Here is the table:
array([-29., -97., -31., 39., 49., -15., 7., 26.])
array([83., 31., -40., -38., -2., 12., 24., -61.])
array([7., 48., -17., -21., 8., -27., 10., 6.])
array([-17., -88., -33., 35., 46., -15., 2., 17.])
array([55., -5., -39., -25., 10., 0., 37., -43.])
array([42., -16., -34., -29., 16., -5., 34., -38.])
array([-24., -38., 46., 45., -23., 37., -42., 22.])
array([11., -54., -33., 0., 34., -10., 11., -13.])
array([35., -118., 17., 78., 7., 40., -36., -17.])
array([63., 2., -43., -33., 7., 7., 38., -47.])
array([-24., -91., -36., 38., 53., -18., 2., 21.])
array([14., 43., -18., -18., 9., -26., 5., 2.])
array([-6., -60., 36., 60., -20., 41., -45., 17.])
array([23., -106., 23., 75., -4., 42., -41., -3.])
array([29., -111., 24., 75., -1., 45., -35., -6.])
array([-57., 25., 46., 0., -24., 9., -14., 29.])
array([-4., 116., 14., -58., -27., -27., 16., -7.])
array([8., -82., 34., 70., -15., 44., -45., 9.])
array([18., -38., -31., -14., 28., -9., 25., -23.])
array([-19., -86., -34., 31., 45., -17., 5., 14.])
array([-51., 12., 48., 9., -21., 15., -25., 31.])
array([-12., 100., 20., -25., -12., -39., -3., 16.])
array([-19., 91., 23., -85., -43., -5., 43., -20.])
array([-13., -54., 42., 56., -23., 42., -42., 15.])
array([-26., 54., 0., 0., 17., -54., -16., 33.])
array([-15., 72., -6., -79., -20., -9., 44., -13.])
array([-60., 27., 46., -1., -23., 6., -16., 31.])
array([-27., 77., 18., -67., -32., -6., 41., -5.])
array([-5., -24., -68., -11., 58., -56., 32., 10.])
array([-27., -97., -33., 36., 51., -15., 6., 23.])
array([-33., -26., 47., 39., -23., 36., -40., 25.])
array([2., -61., -36., 9., 39., -15., 9., -7.])
array([4., 115., 4., -70., -30., -23., 27., -11.])
array([-3., 56., -15., -21., 4., -26., 11., 10.])
array([-35., -25., 47., 34., -26., 34., -38., 25.])
array([5., 51., -15., -21., 7., -26., 7., 10.])
array([-57., 32., 45., -4., -23., 1., -11., 31.])
array([-20., -48., 43., 52., -25., 40., -42., 19.])
array([-29., 53., 7., -22., -5., -18., 6., 17.])
array([86., 38., -39., -26., -4., 8., 15., -61.])
array([-60., 39., 44., -9., -20., 0., -8., 32.])
array([32., 79., -56., -83., 4., -25., 57., -27.])
array([-27., 101., 40., -84., -51., 1., 39., -19.])
array([-57., 41., 40., -6., -20., -1., -7., 30.])
array([15., -94., 27., 74., -10., 42., -40., 3.])
array([-15., 56., -2., -22., -3., -21., 10., 16.])
array([84., 36., -40., -33., 0., 10., 20., -60.])
array([35., 60., -62., -79., 21., -30., 60., -25.])
array([-12., 42., -37., -64., 14., -28., 44., -4.])
array([13., 42., -22., -17., 9., -28., 7., -1.])
array([85., 31., -39., -38., 2., 10., 27., -57.])
array([-12., -82., -37., 27., 48., -15., 4., 10.])
array([-28., 93., 40., -79., -46., 0., 37., -21.])
array([-7., 54., -9., -26., 4., -26., 12., 11.])
array([-59., 36., 44., -6., -23., 1., -10., 31.])
array([-28., 65., 7., -60., -22., -10., 35., -2.])
array([-55., 22., 47., 0., -22., 11., -21., 31.])
array([34., -116., 22., 77., 0., 42., -34., -13.])
array([14., -47., -33., -3., 34., -10., 16., -16.])
array([-55., 47., 38., -11., -22., -5., 0., 31.])
array([34., -24., -33., -24., 21., -3., 30., -32.])
array([-57., 41., 39., -10., -20., 0., -2., 31.])
array([-21., -92., -35., 38., 52., -15., 4., 20.])
array([-51., 49., 32., -14., -17., -9., 2., 25.])
array([89., 36., -31., 5., 1., -7., -8., -41.])
array([-12., 56., -7., -24., -1., -25., 11., 11.])
array([24., -34., -33., -19., 24., -9., 27., -24.])
array([14., -87., 27., 74., -13., 43., -42., 4.])
array([-46., 4., 46., 13., -23., 22., -28., 29.])
array([20., -100., 28., 73., -6., 43., -44., -2.])
array([31., -26., -34., -22., 23., -7., 30., -31.])
array([-38., 55., 13., -19., -10., -14., 7., 25.])
array([-20., -8., -46., 17., 57., -78., 2., 31.])
array([-49., 13., 47., 6., -24., 14., -23., 31.])
array([21., 93., -42., -89., -3., -19., 49., -30.])
array([-24., -41., 42., 49., -20., 38., -42., 21.])
array([84., 37., -36., -22., -2., 5., 8., -56.])
array([-22., 7., -38., 15., 52., -75., -8., 35.])
array([7., -56., -36., 7., 37., -14., 9., -9.])
array([-29., -95., -31., 40., 52., -18., 4., 23.])
array([-57., 38., 43., -5., -23., 2., -9., 34.])
array([-9., -80., -33., 26., 43., -15., 4., 8.])
array([5., -76., 36., 68., -19., 42., -44., 12.])
array([-4., -73., -35., 23., 44., -13., 3., 7.])
array([-38., -18., 48., 29., -24., 33., -37., 25.])
array([-48., 51., 26., -16., -18., -10., 2., 25.])
array([-56., 43., 37., -10., -19., -1., -2., 31.])
array([73., 20., -39., -37., 0., 9., 35., -58.])
array([71., 12., -45., -36., 6., 6., 34., -50.])
array([-26., 35., -15., 6., 29., -67., -19., 36.])
array([35., -119., 17., 78., 3., 43., -34., -12.])
array([89., 39., -35., -12., 0., -2., 0., -51.])
array([-43., 51., 23., -19., -14., -13., 5., 25.])
array([9., -84., 32., 72., -12., 46., -42., 4.])
array([-57., 34., 46., -2., -21., 5., -11., 34.])
array([-3., -73., 34., 62., -18., 43., -43., 12.])
array([-33., -31., 49., 39., -24., 35., -37., 23.])
Each group is a hidden curve, and its rows are points along it. There are 3 groups. Groups are numbered from 0 in the order they first appear among the rows asked about.
Some new rows, each followed by its group:
array([-15., 94., 17., -16., -9., -37., -7., 20.]) 0
array([-3., -66., -37., 17., 43., -12., 6., -2.]) 1
array([27., 33., -24., -10., 14., -26., 6., -4.]) 2
array([-45., -6., 52., 23., -23., 28., -30., 26.]) 2
array([-53., 50., 32., -14., -17., -8., 0., 27.]) 2
array([3., 48., -17., -20., 5., -25., 9., 9.]) 2
array([5., -79., 32., 69., -17., 42., -42., 11.]) 2
array([47., -12., -37., -25., 13., -6., 35., -38.]) 1
array([-55., 46., 32., -9., -18., -7., -2., 29.]) 2
array([63., 7., -42., -30., 3., 5., 36., -49.]) 1
array([-26., 55., 1., -19., -7., -23., 7., 17.]) 2
array([59., -3., -41., -28., 10., 3., 34., -47.]) 1
array([15., -45., -34., -6., 31., -13., 18., -18.]) 1
array([-16., 55., -7., -24., -2., -23., 9., 14.]) 2
array([-52., 17., 48., 3., -24., 10., -22., 32.]) 2
array([-53., 19., 48., 2., -25., 13., -21., 30.]) 2
array([-35., 55., 9., -20., -9., -17., 8., 19.]) 2
array([84., 37., -40., -31., -5., 9., 18., -56.]) 1
array([76., 23., -44., -39., 3., 9., 30., -60.]) 1
array([89., 37., -30., -2., 0., -3., -4., -48.]) 1
array([23., -98., 28., 75., -12., 45., -41., -2.]) 2
array([-15., -50., 40., 55., -25., 45., -40., 18.]) 2
array([38., -121., 14., 76., 9., 39., -32., -13.]) 2
array([-31., 55., 7., -21., -8., -17., 6., 20.]) 2
array([-6., 2., -46., -42., 42., -40., 37., 3.]) 0
array([-5., -65., 38., 62., -19., 46., -45., 14.]) 2
array([-43., -8., 50., 23., -27., 26., -32., 27.]) 2
array([24., 31., -23., -10., 9., -28., 3., -4.]) 2
array([-39., -8., 50., 25., -26., 29., -33., 29.]) 2
array([-46., 9., 49., 10., -25., 19., -27., 31.]) 2
array([88., 37., -36., -8., 0., -2., 2., -49.]) 1
array([-8., -27., -67., 8., 67., -70., 21., 21.]) 0
array([83., 26., -43., -37., -2., 13., 28., -61.]) 1
array([-6., -11., -58., -29., 52., -46., 36., 3.]) 0
array([81., 26., -44., -39., 2., 8., 29., -62.]) 1
array([28., -113., 21., 81., -1., 40., -38., -11.]) 2
array([13., 107., -19., -83., -22., -18., 36., -23.]) 0
array([-45., 0., 47., 16., -22., 24., -29., 25.]) 2
array([23., -27., -34., -21., 23., -9., 25., -30.]) 1
array([-23., 55., 0., -24., -4., -20., 9., 18.]) 2
array([26., -107., 24., 79., -2., 42., -38., -4.]) 2
array([-28., -31., 47., 43., -23., 37., -39., 23.]) 2
array([74., 18., -45., -39., 1., 10., 33., -56.]) 1
array([36., -124., 17., 82., 6., 41., -34., -15.]) 2
array([-43., 52., 16., -20., -16., -14., 3., 25.]) 2
array([-10., 70., -20., -70., -11., -14., 45., -10.]) 0
array([21., 36., -25., -16., 12., -29., 8., -1.]) 2
array([-47., 52., 25., -19., -13., -9., 7., 24.]) 2
array([86., 37., -37., -18., -1., 1., 7., -54.]) 1
